A hidden rule labels the rows of this table. It goes by one to three of the table's principal directions, not those with the most spread.
[-0.6 -0.8 -0.1  1.3  0.4  0.8 -0.3  0.   0.5 -0.4  0.1 -1.4  0.5 -0.8  1.5  0.3  0.   0.4  2.2 -0.9  0.8 -0.8 -0.4  0.6  0.5  1.4  0.7 -0.9 -1.2 -0.1  1.5  0.8] 5
[-0.5  0.  -0.2 -0.3  0.5 -0.6  0.1  0.3 -0.5  1.4 -0.9  0.7 -0.7 -0.2 -1.  -0.6 -0.1 -1.3 -0.4 -0.5  0.1  0.   0.2  0.8 -0.8 -0.7 -0.6  0.4  0.8 -0.3 -1.   0.4] 3
[-0.5  0.8 -0.3 -0.6  0.5 -0.8 -1.   1.8 -0.5  1.3 -1.6  1.1  0.2 -0.1 -0.8  0.1 -0.2  1.2 -1.5 -0.3 -0.5  0.4 -0.2 -0.4 -0.3  0.  -0.2  1.  -0.6  0.  -0.9  0.1] 5
[-1.3 -0.1  0.1  0.   0.1 -0.3  0.3 -0.3 -0.1 -0.3 -1.  -1.2 -0.4  0.3 -0.3  0.5  0.  -1.   0.  -1.3  1.2 -0.7 -0.5  0.7 -0.8 -0.5  0.   0.6  0.6 -0.2  0.3 -1.3] 1
[ 0.1 -0.9 -1.   0.3  0.1 -0.1  1.7 -1.6  0.8 -3.4 -0.4 -1.5  1.2  0.5  0.5 -0.8  0.  -1.7  0.  -1.2  2.7  0.9  0.5  0.   0.8  0.8  0.5 -0.4  0.8  0.1  0.7 -0.8] 4
[-0.4 -0.7 -0.1  0.2  0.8 -0.7  0.2  0.8 -1.  -0.1  1.1  0.8  0.  -0.2 -0.6 -0.5  1.  -0.8  0.3  0.5 -1.6  1.3  0.8 -1.6  1.6 -0.2  2.1  0.  -0.5 -1.2  0.5 -0.4] 1
[-0.4 -0.4  0.2  0.2  0.6  0.  -0.2 -0.9  0.2 -2.7 -0.9 -0.7  0.8  0.5 -0.1 -2.  -0.4 -1.9 -1.  -1.1  1.9  0.1 -0.3  0.8  0.7 -0.1 -0.6  0.3  0.2  0.7 -0.2 -0.6] 4
[-1.4 -0.1 -0.6  0.8  0.8 -0.1 -0.4 -1.2 -0.9 -0.1 -1.7 -0.8 -1.   0.8 -1.4 -0.7 -0.7 -2.4  0.1 -2.4  2.4 -0.6 -0.7  1.3 -0.9 -1.   0.   1.8  2.3  0.5 -0.7 -1. ] 3
[ 0.   0.   1.9  0.2 -1.2  1.5  0.1 -1.3  1.5 -1.7  0.5 -2.   0.8 -0.8  2.2  0.5 -0.8  0.3  0.7  0.4  1.4 -2.2 -1.1  2.3 -0.9  0.4 -2.8 -1.2 -0.4  1.3  1.2  0.2] 2
[ 0.5  1.2  1.  -1.   0.6 -0.4 -2.   1.6 -0.5  0.7 -0.6  2.   0.2  0.7 -1.  -1.8 -0.2  0.2 -2.8  0.8 -1.3  0.2 -0.1 -0.2  0.4 -1.2 -1.1  0.7 -0.9  0.5 -2.   0.1] 2
[-2.1  0.8 -1.6 -1.   2.3 -2.5 -1.6  2.  -2.   1.1 -3.4  1.3 -0.7  0.8 -2.5 -0.3 -0.3 -1.6 -2.4 -3.1 -0.1  1.6  0.2 -0.9 -0.3 -1.8  2.2  2.9  1.  -0.7 -2.5 -2. ] 4
[-0.2  1.2 -1.  -1.3 -0.2 -1.5  0.4  0.7  0.2  1.  -2.8  0.7 -0.5  1.2 -1.2  0.9 -0.1  0.5 -1.9 -1.4  1.1  0.4  0.   0.4 -2.1 -0.5 -0.6  1.3  0.7 -0.6 -1.3 -1.2] 5
[ 0.3 -0.4  0.2  0.4  0.8  0.6 -1.2  0.   0.2 -0.8  0.7 -0.4  0.8 -0.9  1.6 -0.5 -0.6 -0.7  0.8 -0.7 -0.1  0.   0.3  0.3  1.1  0.   0.7 -1.1 -0.6  0.7 -0.5  0.8] 3
[-0.9  0.1  0.4 -0.4  0.  -0.2  0.3 -0.5 -0.1 -0.4 -1.  -1.  -0.2  0.5 -0.5  0.1 -0.2 -1.3 -0.9 -1.   1.3 -0.7 -0.4  0.9 -0.8 -0.9 -0.7  0.5  1.1  0.2 -0.3 -1.3] 1
[ 0.3  0.4  0.1  0.4 -0.9  0.7 -0.2 -1.3  1.2 -0.9 -0.5 -0.8 -0.2  0.3  1.2  0.6 -0.7  0.7  0.9 -0.6  1.3 -1.1 -0.8  1.7 -1.5  0.3 -1.3  0.1  0.1  0.6  0.5 -0.1] 5
[ 0.9 -0.9 -0.3  1.5 -0.2  0.8  0.7 -1.6  0.4 -1.3  1.4 -0.5  0.1  0.7  0.5 -0.8  0.3 -1.3  1.7 -0.2  1.4  0.2  0.5  0.1  0.9  0.3  0.9 -0.5  0.6 -0.3  0.9  0. ] 3
[ 0.6 -0.6  1.5  1.5  0.   1.9 -1.4 -0.3  0.7 -0.8  1.8 -0.9  0.7 -0.5  1.8 -1.2  0.   0.6  1.7  0.9 -0.2 -1.5 -0.8  0.7  1.5  1.1 -0.5 -1.6 -2.1  0.7  1.3  1.5] 2
[ 0.3 -0.4  0.6  1.   0.   0.5  0.4 -0.7 -0.4 -1.2  0.4  0.1  0.1  1.3 -1.6 -2.4  0.5 -1.  -0.8  1.   1.2  0.  -0.4 -0.3  1.3  0.3 -0.8  0.5  0.4  0.2  0.7 -0.1] 3
[-0.7 -0.6 -0.1  0.4  0.5  0.   0.2  0.4 -0.5 -0.6 -0.1 -0.6  0.4 -0.2 -0.4 -0.5  0.4 -0.3  0.  -0.1  0.2  0.1 -0.2 -0.7  1.1  0.7  0.6  0.  -0.5 -0.1  0.8  0. ] 4
[ 0.4 -0.1 -0.9  0.4 -0.3 -0.1  0.6 -0.5 -0.1  0.2  0.3  0.1 -0.4  0.5 -0.3  0.7  0.1  0.1  0.7 -0.2  0.3  0.6  0.4 -0.7 -0.1  0.   1.1  0.3  0.8 -0.4  0.2 -0.3] 3
[-0.6  0.8  1.8 -0.4 -1.2  1.  -0.3 -1.   1.3 -0.4 -1.4 -1.8 -0.1  0.3  0.8  0.6 -0.9  0.3 -0.6 -0.6  2.1 -2.8 -1.8  3.1 -2.5 -0.4 -3.6  0.   0.2  1.2  0.2 -0.6] 3
[ 1.8  0.8 -0.3  0.3 -0.4  0.1 -0.9  0.7 -0.1  0.4  0.9  2.   0.3  0.7 -0.2 -0.5  0.1  2.  -0.6  1.6 -1.3  1.1  0.4 -1.6  1.   0.4  0.5  0.4 -0.7  0.1 -0.3  0.6] 4
[ 0.5  0.6 -1.3 -0.5 -0.3 -0.7  0.1  0.  -0.4  0.8 -0.3  0.7 -0.4  0.3 -0.3  1.6 -0.4  0.6 -0.2 -0.5 -0.3  1.1  0.6 -1.  -0.7 -0.6  1.2  0.9  1.4  0.  -0.9 -0.7] 3
[ 1.  -1.  -0.7  1.8 -0.9  1.5  1.2 -2.6  0.9 -1.7  1.6 -1.6  0.   0.5  1.1  0.2 -0.1 -0.2  2.7 -0.1  2.  -0.3  0.   0.2  0.5  1.3  0.6 -0.7  0.9  0.4  1.7  0.4] 3
[ 0.1 -0.3 -0.7  0.  -0.6  0.9  0.6 -2.8  0.8 -1.2  0.4 -2.  -0.4 -0.8  1.6  1.4 -1.4 -0.9  1.9 -1.3  1.4 -0.8 -0.2  1.5 -1.4 -0.4 -0.3 -0.4  2.2  1.5 -0.2  0.1] 2
[-0.6 -0.2 -1.5 -0.1  0.  -0.7  0.8 -0.3  0.   0.7 -0.4 -0.7 -0.7 -0.4  0.5  2.4  0.   0.1  1.7 -1.5  0.   0.4  0.4 -0.2 -1.1 -0.1  2.   0.2  0.8 -0.8  0.2 -0.7] 4
[ 0.4 -1.7  0.8  2.1 -0.6  1.8  0.7 -0.9  0.8 -0.4  3.2 -1.2  0.2 -1.5  2.1  0.1  0.9  0.8  4.2  1.7 -0.9 -1.   0.   0.2  1.5  2.   0.7 -2.3 -1.9 -0.6  3.2  2. ] 1
[ 0.6 -1.5 -1.2  1.3 -0.6  0.9  1.5 -1.   0.9 -1.4  2.2 -1.4  1.2 -2.4  2.8  2.  -0.1  1.4  3.9  0.6 -0.2  0.7  0.8 -1.   1.2  2.5  1.7 -1.8 -0.5  0.1  2.6  1.7] 4
[-0.7  0.3 -0.3 -0.5  0.1 -1.4  0.9  0.6 -0.6  1.1 -1.3  0.9 -0.9  1.1 -2.  -0.1  0.8 -1.  -1.3 -0.4  0.3  0.6  0.3 -0.1 -0.9 -0.8  0.1  1.2  0.8 -1.5 -0.4 -1.4] 2
[-0.9 -0.1  0.3 -0.6  0.4 -0.7  0.7  0.9 -0.6  0.4 -1.4  0.  -0.2  0.8 -2.1 -1.4  0.8 -0.5 -2.   0.3  0.4 -0.1 -0.4 -0.2  0.1  0.3 -1.   0.4 -0.4 -0.5  0.  -0.2] 4
[ 1.   0.2 -1.5 -0.1 -0.8  0.5  0.5 -2.6  0.3 -0.7  1.  -0.9 -0.7  0.   1.1  2.2 -1.3 -0.3  1.6 -1.   0.7  0.3  0.5 -0.1 -1.1 -0.9  1.2  0.2  2.8  1.1 -0.7 -0.6] 2
[-0.9 -0.4 -1.4 -0.1  0.7 -1.7  1.3  1.3 -1.4  1.5 -0.7  0.9 -0.8  0.9 -2.6  0.1  1.5 -0.4 -0.6 -0.2 -0.6  1.7  0.8 -2.2  0.6  0.1  2.3  1.   0.3 -2.1  0.2 -0.9] 2
[ 0.1 -2.1 -1.8  1.6  0.3  0.4  2.  -1.  -0.1 -2.   1.8 -1.4  0.7 -0.6  0.4  0.   1.  -0.1  2.7  0.3  0.4  1.5  0.8 -2.4  2.6  2.5  3.1 -1.1 -0.3 -0.7  2.6  0.8] 4
[ 1.6 -0.9 -1.1  0.9 -0.7  1.   1.2 -2.1  0.8 -2.1  2.2 -0.8  0.6 -0.5  1.6  0.6 -0.3  0.5  2.3  0.8  0.3  0.9  0.7 -1.   1.1  1.2  1.2 -1.   0.7  0.7  1.2  0.8] 4
[-0.6 -1.1 -0.9  1.1  0.1  0.6  0.9 -1.6 -0.1 -0.4  0.7 -1.7 -0.5 -0.5  0.5  0.8 -0.1 -1.1  2.5 -1.1  1.  -0.3  0.1  0.2  0.1  0.4  1.4 -0.4  1.1  0.   1.1  0.1] 2
[ 0.6 -0.5  1.   1.2 -0.2  1.9 -1.  -1.2  1.  -1.   1.2 -1.6  0.4 -0.1  1.8 -0.7 -0.5  0.2  1.7  0.   0.9 -1.8 -0.9  1.3  0.5  0.8 -0.8 -1.5 -1.   1.1  0.8  1.2] 3
[-0.9 -1.2 -0.2  0.   0.8 -0.5  1.4  0.3 -0.9 -0.7  0.2 -0.4  0.3  0.1 -1.6 -1.4  1.1 -1.6 -0.7  0.4  0.1  0.8  0.4 -1.3  1.7  0.5  0.8 -0.3  0.  -0.7  0.8 -0.2] 1
[ 0.2 -0.8 -0.5  1.1  0.4  0.3  0.2  0.4  0.1  1.1  0.4  0.  -0.4  0.2 -0.1 -0.7  0.9  0.5  1.5  0.2 -0.3 -0.1  0.  -0.2  0.7  1.4  0.8 -0.9 -1.4 -0.9  0.9  1.4] 3
[ 0.9  1.7 -0.1 -1.7 -0.3 -1.3 -0.9  3.  -0.2  2.6 -0.7  2.9  0.2  0.  -0.5  1.2  0.3  3.1 -2.2  1.5 -2.8  1.2  0.5 -1.5 -0.6 -0.2 -0.1  0.5 -1.6 -0.8 -1.4  0.2] 4
[ 1.4  2.6  0.3 -1.9 -0.9 -1.  -1.9  2.2  0.2  3.6 -0.5  3.  -0.9  0.8  0.2  2.4 -0.4  2.9 -1.8  0.5 -2.7  0.3  0.4 -0.2 -2.4 -2.1 -0.2  0.9 -0.5 -0.5 -2.7 -0.8] 2
[ 0.5 -1.5 -2.2  1.6  0.1  0.4  1.3 -1.1 -0.3  0.7  2.3 -0.8 -0.7 -0.5  0.9  1.8  0.7  0.2  4.1 -0.4 -0.6  1.2  1.2 -2.   1.2  1.1  4.1 -1.1  0.6 -1.2  1.5  0.7] 2
[-0.7 -0.2  0.8  0.  -0.9  1.   0.7 -1.8  1.4 -2.  -0.6 -2.6  0.3 -0.6  1.4  0.6 -0.9 -0.2  0.7 -0.7  2.1 -2.  -1.3  2.4 -1.5  0.5 -2.4 -0.5  0.3  1.3  1.1 -0.2] 4
[-0.9 -0.1  1.1  0.9  0.8  0.7 -1.5  0.1 -0.1 -0.6 -0.9 -0.5  0.2  0.1 -0.3 -2.1 -0.3 -0.8 -0.3 -0.6  1.  -1.3 -1.2  1.4  0.5  0.3 -1.4  0.4 -0.8  0.8  0.1  0.6] 3
[ 1.3  1.4  0.7 -0.8 -1.  -0.5  0.   1.4 -0.1  1.5  0.   2.3 -0.1  1.1 -1.3 -0.2  0.6  2.  -2.3  2.3 -1.2  0.5  0.1 -0.9 -0.4 -0.2 -1.5  0.6 -0.6 -0.5 -0.5 -0.1] 3
[ 0.  -0.8  0.6  1.9 -1.   1.9  0.1 -0.7  1.   1.5  1.8 -1.6 -0.5 -1.7  2.3  1.8  0.1  1.9  4.5  0.7 -0.3 -2.2 -0.8  1.5 -0.8  1.8 -0.4 -1.7 -1.2 -0.1  2.6  2.2] 3
[-0.1 -0.3 -0.2  0.3  0.  -0.1  0.6  0.4 -0.4  1.7  0.2  0.  -1.   0.6 -1.   0.1  1.   0.3  0.5  0.4 -0.5 -0.2  0.  -0.5 -0.1  0.3  0.6 -0.2 -0.3 -1.1  0.5  0.2] 3
[ 0.1  0.2 -0.9  0.3  0.  -0.3  0.  -0.7 -0.8  0.9  0.1  0.6 -1.1  0.6 -0.9  0.6 -0.2 -0.7  0.4 -0.6  0.   0.5  0.4 -0.4 -0.5 -1.1  1.1  1.2  2.  -0.1 -0.7 -0.8] 3
[ 0.2  1.3  0.5 -1.2 -0.7 -0.9 -0.3  1.   0.5  1.  -0.9  1.4  0.  -0.1  0.3  1.2 -0.3  0.8 -1.2  0.2 -0.7  0.1  0.2  0.8 -1.8 -1.  -1.2  0.6 -0.1 -0.4 -0.9 -0.8] 3
[-0.3  0.6  1.1 -1.1  0.2 -0.7 -0.3  1.8 -0.6  0.4 -0.6  1.3  0.6  0.  -1.3 -1.2  0.4  0.2 -2.8  1.4 -1.   0.3  0.  -0.6  0.5 -0.3 -1.4  0.3 -0.8 -0.1 -0.6 -0.1] 2
[ 1.2  0.4 -0.7  0.3  0.3  0.5 -1.3 -0.1  0.   1.1  0.1  1.1 -0.3 -0.1  0.3 -0.5 -0.9  0.6  0.5 -0.1 -0.4  0.2  0.2  0.2 -0.1  0.  -0.1  0.1  0.3  0.9 -1.3  1.6] 3
[ 1.3  1.   1.4 -0.3 -1.3  0.7 -0.4  0.2  0.4  1.4  1.2  1.2 -0.4  0.1  0.2  0.4 -0.1  1.6 -0.4  2.2 -1.3 -0.8 -0.2  0.4 -0.8 -0.5 -1.9 -0.2 -0.2  0.3 -0.2  0.5] 2
[ 0.2  1.4 -1.  -1.2 -0.3 -1.2 -0.1  0.5 -0.2  1.1 -2.   1.4 -0.6  1.2 -1.3  0.7 -0.4  0.6 -1.9 -0.8  0.4  0.7  0.1  0.  -1.8 -1.  -0.4  1.7  1.2 -0.1 -1.7 -1.1] 5
[ 1.3 -1.7  0.2  2.3 -1.5  2.5  1.7 -1.7  1.8 -1.1  2.7 -1.9  1.  -1.6  2.6  0.3  0.3  2.1  4.2  2.2  0.7 -1.2 -0.4  0.5  1.1  3.6 -1.  -2.7 -1.5  0.5  3.8  3.1] 5
[-1.  -1.1 -1.7  0.8  1.3 -0.9  0.8  0.  -1.3  0.2  0.  -0.1 -0.8  0.6 -1.5 -0.3  1.  -1.5  1.1 -1.3  0.   1.4  0.7 -1.7  1.2  0.1  3.3  0.6  0.6 -1.5  0.4 -0.6] 2
[-1.6 -0.4  0.7 -0.4  1.  -0.6  0.2  0.3 -0.7 -1.5 -1.7 -0.7  0.5  0.5 -1.6 -2.1  0.1 -2.4 -2.3 -0.9  1.6 -0.2 -0.5  0.5  0.7 -0.4 -1.   0.7  0.4  0.2 -0.3 -1. ] 2
[ 0.8 -0.4 -0.3  0.9 -0.1  0.3  0.1 -0.7  0.  -1.   1.2  0.1  0.2  0.5  0.4 -0.2  0.2 -0.3  1.   0.1  0.3  0.7  0.5 -0.8  1.   0.2  1.3 -0.1  0.2 -0.3  0.5 -0.2] 2
[ 0.9  0.5  0.2 -0.1 -0.5  0.1 -0.6 -0.3  0.3 -0.5  1.   0.6 -0.1  0.6  0.7  0.4  0.   0.8  0.2  0.5 -1.   0.3  0.1 -0.4  0.1 -0.5  0.6  0.1 -0.5 -0.1 -0.1 -0.6] 1
[ 0.3 -0.5 -0.5  0.1  0.2  0.3  0.1  0.2  0.1  0.4  0.7  0.   0.3 -1.1  0.7  0.3  0.   0.7  1.   0.5 -0.9  0.3  0.4 -0.5  0.6  0.8  0.5 -1.  -0.5  0.2  0.2  1.4] 4
Which label does each new row get?
[-0.9  0.1  0.4  0.2  0.4  0.  -0.9  1.2  0.1  1.2 -0.9 -0.1 -0.1 -0.5  0.3  0.2  0.   0.7  0.3 -0.5 -0.3 -0.9 -0.6  0.9 -0.5  0.4 -0.4 -0.1 -1.3 -0.3  0.2  0.5] >> 4
[ 1.  -0.5 -0.6  0.7 -0.7  1.4  0.1 -0.9  1.   0.   1.9 -1.   0.8 -2.6  3.3  2.4 -1.1  1.9  3.4  0.5 -0.6 -0.3  0.4  0.1  0.   1.5  0.4 -1.8 -0.1  1.2  1.   2.2] >> 4
[ 0.5 -1.2 -1.3  0.6  0.1  0.6  0.9 -1.3 -0.3 -0.3  2.4 -1.  -0.5 -0.5  0.7  1.   0.4 -0.2  2.6  0.2 -1.1  0.7  0.8 -1.7  1.3  0.4  2.8 -1.1  0.5 -0.3  0.8  0.5] >> 1
[-2.3  0.8  0.3 -1.3  0.3 -1.3 -0.2  1.1 -0.8  2.3 -2.6 -0.1 -1.2 -0.3 -1.4  1.4 -0.4 -0.7 -1.4 -1.5  0.1 -1.1 -0.7  1.5 -2.6 -1.6 -1.2  1.5  1.2 -0.3 -1.2 -1.2] >> 1
[ 0.   0.2  0.4 -0.5  0.1  0.   0.   0.1 -0.4 -0.2 -0.3  0.2  0.2  0.2 -0.9 -1.  -0.2 -0.5 -1.5  0.5  0.2  0.  -0.1 -0.1  0.2 -0.3 -1.1  0.3  0.5  0.6 -0.6  0.1] >> 2
[-0.7 -0.6  1.1  1.   0.5  1.2 -1.2 -1.2  0.5 -1.7  0.2 -1.7  0.3 -0.2  1.2 -1.2 -0.6 -1.2  1.2 -1.   1.2 -1.6 -1.   1.7  0.4  0.  -0.6 -0.5 -0.5  1.   0.5  0.2] >> 2
[-2.1 -1.1 -0.2  0.3  1.8 -1.1  0.   1.6 -1.3  1.  -0.7 -0.1 -0.4 -0.3 -1.3 -0.9  1.3 -1.6  0.3 -1.  -0.9  0.4  0.2 -0.7  1.2  0.1  2.   0.  -1.1 -1.7  0.5 -0.2] >> 1
[ 0.5 -0.8  0.   0.7  0.5  0.5  0.  -0.1 -0.5  0.   1.5  0.3  0.  -0.1 -0.2 -1.3  0.5 -0.7  0.6  0.8 -0.7  0.5  0.5 -0.9  1.7  0.3  0.9 -0.8 -0.3 -0.1  0.2  1. ] >> 2
[-1.7 -0.3 -0.9 -0.5  0.2 -1.5  1.5 -0.1 -0.9  0.9 -1.2 -0.2 -1.3  0.3 -1.7  1.2  0.6 -1.6  0.  -1.2  0.2  0.5  0.3 -0.1 -1.3 -1.   1.   1.2  1.7 -1.4  0.  -1.7] >> 1
[ 0.4 -0.8 -1.5  1.4  0.2  0.3  0.2 -1.  -0.1  0.2  1.4 -0.3 -0.6 -0.4  1.   1.2  0.1 -0.1  3.2 -0.9 -0.3  0.7  0.8 -0.7  0.4  0.4  2.9 -0.2  0.6 -0.6  0.7  0.3] >> 2
[-1.9 -0.4  0.1 -0.1  0.6 -0.7  0.5  0.9 -0.7 -0.1 -1.5 -0.5  0.3 -0.6 -1.  -0.3  0.2 -0.9 -0.8 -0.6  0.7 -0.1 -0.4  0.2  0.1  0.3 -0.4  0.7  0.  -0.3  0.6 -0.4] >> 4
[ 0.6 -0.2 -0.6  0.5  0.4  0.2 -0.5 -0.1  0.2 -0.6  0.2  0.4  0.5  0.1  0.5 -0.7 -0.1  0.3  0.5 -0.2  0.   0.7  0.3 -0.5  0.9  0.6  0.8 -0.1 -0.5  0.2 -0.1  0.7] >> 5
[ 0.7 -0.6  0.4  0.8  1.3  0.4 -1.5  0.4 -0.7 -1.1  1.5  1.   0.6  0.3 -0.1 -2.6  0.4 -0.9 -0.2  0.7 -1.3  1.   0.5 -1.4  2.9 -0.1  1.6 -0.4 -1.3  0.1 -0.4  0.6] >> 2
[ 1.4 -0.7 -1.3  1.  -1.1  1.1  1.2 -2.5  1.3 -2.   1.5 -1.2  0.4 -0.5  2.1  1.2 -0.6  0.8  2.8  0.2  1.1  0.3  0.4  0.   0.   1.4  0.6 -0.8  0.8  0.8  1.4  0.8] >> 5
[ 2.   1.3  0.  -0.8 -1.   0.  -0.2 -0.3  0.5  0.5  0.4  1.4  0.2  0.4  0.7  1.  -0.9  0.6 -1.   0.5  0.1  0.6  0.8  0.1 -1.1 -1.2 -0.8  0.2  1.4  0.7 -1.7 -0.3] >> 2
[ 0.7 -1.6 -1.2  1.7  0.8  1.  -0.3 -0.3  0.1 -1.7  2.4 -0.4  1.2 -1.9  2.2 -0.3  0.   0.7  3.3  0.4 -1.2  1.3  0.9 -1.7  2.9  2.1  2.9 -1.5 -1.4  0.3  1.6  2.2] >> 4
[-0.5  0.6  0.1 -1.  -0.2 -0.3 -0.3 -0.1  0.4 -0.5 -1.2 -0.3 -0.2  0.2  0.   0.4 -0.5  0.5 -0.9 -0.5 -0.1 -0.5 -0.6  0.7 -1.2 -0.4 -0.9  0.5 -0.1  0.4 -0.6 -0.6] >> 4
[-1.1  1.3  0.3 -1.6  0.3 -2.  -0.4  2.  -0.8  2.  -2.4  2.  -1.1  1.3 -2.5 -0.2  0.7 -0.1 -3.  -0.3 -0.9  0.3 -0.2  0.2 -1.7 -1.6 -0.8  2.  -0.1 -1.4 -1.5 -1.7] >> 2
[ 0.   0.2 -0.2 -0.3  0.7 -0.7 -0.2  0.6 -0.6  0.7 -1.   1.5 -0.3  0.5 -1.6 -1.8  0.1 -1.  -1.5  0.1 -0.1  0.7  0.3  0.   0.2 -0.4 -0.6  0.8  0.3 -0.2 -1.2  0.4] >> 3
[-1.7 -0.9  0.1  0.2  1.3 -0.7  0.1  2.2 -1.3  2.5 -0.3  0.3 -0.5 -0.9 -1.3 -0.4  1.3 -0.5  0.4  0.  -1.5  0.   0.2 -0.7  0.9  0.4  1.2 -0.4 -1.3 -1.6  0.5  0.8] >> 1
[-0.5 -0.5 -1.3  0.3  1.  -1.6  0.7  0.5 -1.1 -0.2  0.   1.1 -0.2  0.5 -1.   0.   0.8 -1.8  0.2 -1.  -0.3  2.2  1.4 -1.6  0.9 -0.8  3.1  1.   0.9 -1.7 -0.2 -1.5] >> 1
[ 0.  -1.1  0.6  1.1 -0.2  1.8  0.1 -2.3  1.  -2.5  1.5 -2.7  0.3 -0.3  2.  -0.3 -0.3 -0.9  2.3 -0.5  1.1 -1.5 -0.7  1.2  0.6  0.6  0.  -1.5 -0.3  1.   1.4  0.3] >> 1
[ 0.3  0.   1.1  0.4 -0.2  1.5 -1.3 -0.8  0.6 -0.1  0.9 -1.   0.1 -0.8  1.6 -0.1 -0.8  0.4  1.2  0.2 -0.2 -1.7 -0.8  1.4 -0.1  0.1 -1.2 -1.  -0.6  1.3  0.1  1.3] >> 2
[-1.4  0.9  0.6 -1.2 -1.  -0.8  1.   0.4  0.   1.7 -2.  -0.3 -1.1  0.2 -1.4  1.5  0.1  0.4 -1.4  0.   0.6 -1.3 -0.9  1.4 -2.9 -0.7 -2.4  1.2  0.9 -0.4  0.  -1.2] >> 2
[-0.9  1.1 -0.7 -0.5  0.9 -1.2 -1.6  2.3 -0.8  2.5 -2.2  1.4 -0.8  0.7 -1.4  0.3  0.2  1.4 -1.2 -1.1 -1.   0.2 -0.4 -0.4 -0.9 -0.3  0.7  1.5 -1.  -0.8 -1.2 -0.3] >> 5
[-1.   0.2 -1.6 -0.6  0.8 -2.1  1.   2.4 -1.4  3.  -2.1  1.6 -0.7  0.4 -2.6  0.5  1.   0.  -1.4 -0.7 -0.3  1.6  0.8 -1.5 -0.5  0.   1.3  1.2  0.5 -1.8 -0.8 -0.4] >> 5
[-0.7  0.5 -0.5  0.3  1.  -0.8 -1.4  1.  -1.   1.2 -1.3  1.3 -0.7  0.8 -1.2 -0.7 -0.1 -0.6 -0.7 -1.3  0.   0.4  0.   0.  -0.2 -0.9  1.   1.6  0.3 -0.5 -1.2 -0.7] >> 3
[ 1.7  0.9 -0.5 -0.5 -0.1 -0.1 -0.8  0.1  0.2 -1.  -0.3  1.7  0.8  0.7 -0.2 -1.3 -0.6  1.  -1.8  0.7  0.   1.3  0.3 -0.8  0.6  0.1 -0.5  0.7  0.   1.  -1.3  0.4] >> 5
[ 0.4 -0.8 -0.9  0.6  0.  -0.1  1.1 -0.2 -0.4 -0.1  1.4  0.3  0.  -0.2 -0.2  0.2  0.7  0.2  1.1  0.9 -0.8  1.2  0.8 -1.6  1.2  0.8  1.7 -0.4  0.  -0.7  1.   0.4] >> 2
